128 stands for zero in the data rows.
Here are some points, one per row:
[175 130 128 157 128 128 128 150]
[170 128 128 151 128 159 128 157]
[133 159 128 178 128 152 128 145]
[128 128 128 161 128 128 128 153]
[169 128 149 142 158 143 128 177]
[177 128 128 167 128 130 132 159]
[128 157 159 128 135 128 161 128]
[128 128 183 128 132 128 164 128]
[160 128 128 184 128 150 128 131]
[128 128 128 128 187 129 128 128]
[128 128 128 142 255 158 157 148]
[128 151 167 131 128 140 164 128]
[135 128 128 149 139 178 128 177]
[128 128 131 128 178 128 154 128]
[128 128 168 128 145 128 170 128]
[139 152 158 128 129 151 156 159]
[128 160 162 128 130 128 159 128]
[168 132 128 168 128 128 128 141]
[146 174 162 128 128 128 155 128]
[162 133 134 161 131 162 128 161]
[145 128 134 156 138 128 128 180]
[128 139 156 128 128 128 168 128]
[128 129 162 128 130 128 173 128]
[128 193 164 128 130 128 172 128]
[164 154 129 164 142 141 128 166]
[161 158 134 165 210 139 128 134]
[128 128 128 128 171 183 128 135]
[128 128 187 128 128 128 168 128]
[157 128 128 167 128 131 128 195]
[162 173 128 144 128 166 128 144]
[133 143 160 151 128 128 140 128]
[133 191 146 128 128 128 128 128]
[128 128 161 128 128 128 169 128]
[149 169 129 162 128 132 138 142]
[136 128 160 156 147 128 128 184]
These points spread out most along one direction. How far along it is each point below, from 0 to 9? The average is between 4 and 5, and the first point in the table lies past the average.
[168 128 128 128 128 139 128 164] 6
[141 189 128 136 149 150 128 169] 5
[164 129 128 166 128 146 128 153] 6
[183 128 128 162 128 128 128 146] 6
[134 128 155 128 155 128 158 128] 3
[163 194 134 161 128 147 128 137] 5
[128 176 157 128 148 128 151 130] 3
[128 128 158 128 128 128 164 128] 3
[128 128 153 128 128 171 174 128] 3
[137 194 140 142 128 128 140 128] 3
[162 128 141 172 128 181 128 143] 6
[134 133 132 128 147 168 128 170] 6
[128 128 128 158 159 197 135 128] 6
[128 128 128 137 144 192 128 159] 6
